Read these off the array that follows. Indices start at 0.
1) Find the entry in row 1 and column 0.
2) Find the entry at row 0, column 1.
3) Find the entry at row 2, column 0.
4) Find the smallest entry.
5) Find the entry just left of the largest entry.
6) Find the entry just left of the centre entry.
7) Find the bottom entry of the column that holds the smallest entry.
8) Find the entry directly above the smallest entry.
[[118 125 115 134 136 131 115 141 118]
 [146 126 148 124 117 130 148 142 114]
 [130 132 148 123 111 120 122 114 136]
 [125 127 157 117 127 125 139 114 124]
 [145 136 156 132 126 119 139 121 133]
 [138 144 139 110 140 140 136 134 127]
 [133 111 125 129 128 129 135 127 105]
 [140 126 123 143 137 123  99 135 133]
 [154 120 137 137 121 120 112 134 118]
 [149 114 118 133 132 135 127 142 123]
 [128 132 105 129 129 127 124 113 115]
 [121 140 139 140 141 127 141 141 130]
 [127 131 144 110 144 133 110 122 126]]
1) 146
2) 125
3) 130
4) 99
5) 127
6) 129
7) 110
8) 135

Read these off the table that follows.
1) Find the second largest entry.
2) Find the 4th entry in reading order.
3) Find the bottom entry of the column that holds the largest entry.
4) Find the entry just right of 123.
5) Find the first entry in reading order.
6) Find the entry just right of the largest entry.
7) Find the last entry, reading row by row.
8) Find the entry just left of 123.
[[136 134 134 130 132]
 [131 135 145 122 115]
 [139 136 133 130 135]
 [131 136 145 122 115]
 [136 137 141 124 122]
 [136 131 127 136 142]
 [116 124 141 130 115]
 [140 140 140 123 125]
 [148 147 147 115 118]
 [130 132 137 129 125]
 [143 147 155 110 104]]
1) 148
2) 130
3) 155
4) 125
5) 136
6) 110
7) 104
8) 140

grid =
[[127 140 139 142 135 135 128 118 130 126]
 [129 144 140 142 134 135 132 120 130 123]
 [124 138 142 148 139 139 122 111 130 130]
 [130 143 138 139 132 133 134 123 130 122]
 [133 150 141 141 131 133 139 124 130 118]
 [123 108 117 118 126 124 117 130 126 138]
 [129 112 112 107 118 118 129 143 126 130]
 [124 112 119 120 126 125 119 130 126 136]]
Rows and columns are numbered from 0.
The bottom entry of the column that holds the smallest entry -> 120
The top-right entry is 126
The entry in row 2 and column 0 is 124
Read off the top-left entry.
127
The entry at row 2, column 2: 142
Read off the entry in the bottom-left corner.
124
Read off the entry in the bottom-right corner.
136
Read off the entry in row 0 and column 2.
139
The entry at row 0, column 1 -> 140
The entry just right of 108 is 117
The largest entry -> 150
Read off the entry just right of 107.
118
The entry in row 1 and column 0 is 129
Read off the entry directly below the largest entry.
108
Read off the entry just left of 131.
141
Read off the entry in row 1 and column 2.
140
Read off the entry just right of the largest entry.
141

x =
[[134 123 125 120 125 122 128 128]
 [142 129 145 137 112 119 153 127]
 [120 140 134 129 123 127 113 126]
 [141 128 147 122 128 121 138 126]
 [136 136 145 135 125 126 135 124]
 [130 125 121 137 143 124 134 126]
 [127 135 111 115 123 135 120 127]
 [113 117 105 126 128 143 132 129]
 [133 120 131 124 130 122 124 128]]
Indices start at 0.
Give the bottom-left entry.
Answer: 133
Give the entry directly below the largest entry.
Answer: 113
Give the entry in the top-right corner.
Answer: 128
The entry in the bottom-right corner -> 128
The entry at row 1, column 2: 145
Give the entry at row 0, column 1.
Answer: 123
Give the entry in row 1 and column 0.
Answer: 142
The entry at row 2, column 0: 120
Give the top entry of the column that holds the largest entry.
Answer: 128
Give the entry in row 0 and column 0.
Answer: 134
Give the minimum.
Answer: 105
Give the bottom entry of the column that holds the smallest entry.
Answer: 131
The entry at row 0, column 2: 125
Give the entry just left of 115.
Answer: 111
Give the entry just right of 131.
Answer: 124
The entry in row 1 and column 1 -> 129
Give the entry just right of the smallest entry.
Answer: 126
The entry in row 2 and column 1 -> 140
Give the bottom entry of the column that holds the largest entry.
Answer: 124

B = 111	137	133	117	153	128	135	124	146	131
The entry just right of the smallest entry -> 137
What is the entry just right of 133?
Answer: 117

Read these off the grid that follows. Indices start at 0.
1) Which number is the entry in row 0 and column 2?
2) Which number is the entry in row 0 and column 0?
3) Which number is the entry directly above the smallest entry?
4) Which number is the entry just right of the smallest entry?
5) Which number is the entry in the top-right corner?
6) Which number is the entry at row 0, column 1?
7) Which number is the entry directly below 99?
8) Which number is the entry at row 1, column 0?
[[132 132 143 121 118 125 118 137 149]
 [115 134 120 139 102 119 138 114 119]
 [106 132 124 134 108 122 136 102 118]
 [131 125 149 121 121 123 128 135 129]
 [144 124 125 111 137 130 104 149 146]
 [128 133 135 126 122 124 123 136 136]
 [114 139 125 141 104 128 132  99 123]
 [131 132 140 120 121 122 120 123 136]
 [131 142 142 113 131 119 127 130 143]
 [130 130 117 116 126 138 123 122 141]
 [126 129 131 121 130 121 124 132 141]
 [124 123 141 119 132 130 122 120 126]
 [132 136 141 119 125 113 118 128 139]
 [132 126 132 136 122 111 137 117 126]]
1) 143
2) 132
3) 136
4) 123
5) 149
6) 132
7) 123
8) 115

Read these off the table that follows. Counting starts at 0.
1) Find the top-left entry.
2) Find the entry directly above the smallest entry.
3) Find the entry at row 0, column 1.
4) Find the entry directly below 102.
5) Find the entry at row 1, column 0.
6) Find the entry in the bottom-right corner.
7) Find the entry at row 0, column 2.
8) Find the entry at row 1, column 1.
[[111 125 119 142]
 [119 129 136 149]
 [120 144 124 152]
 [128 134 111 119]
 [150 113 131 144]
 [132 102 120 113]
 [136 146 108 125]
 [105 131 111 121]]
1) 111
2) 113
3) 125
4) 146
5) 119
6) 121
7) 119
8) 129
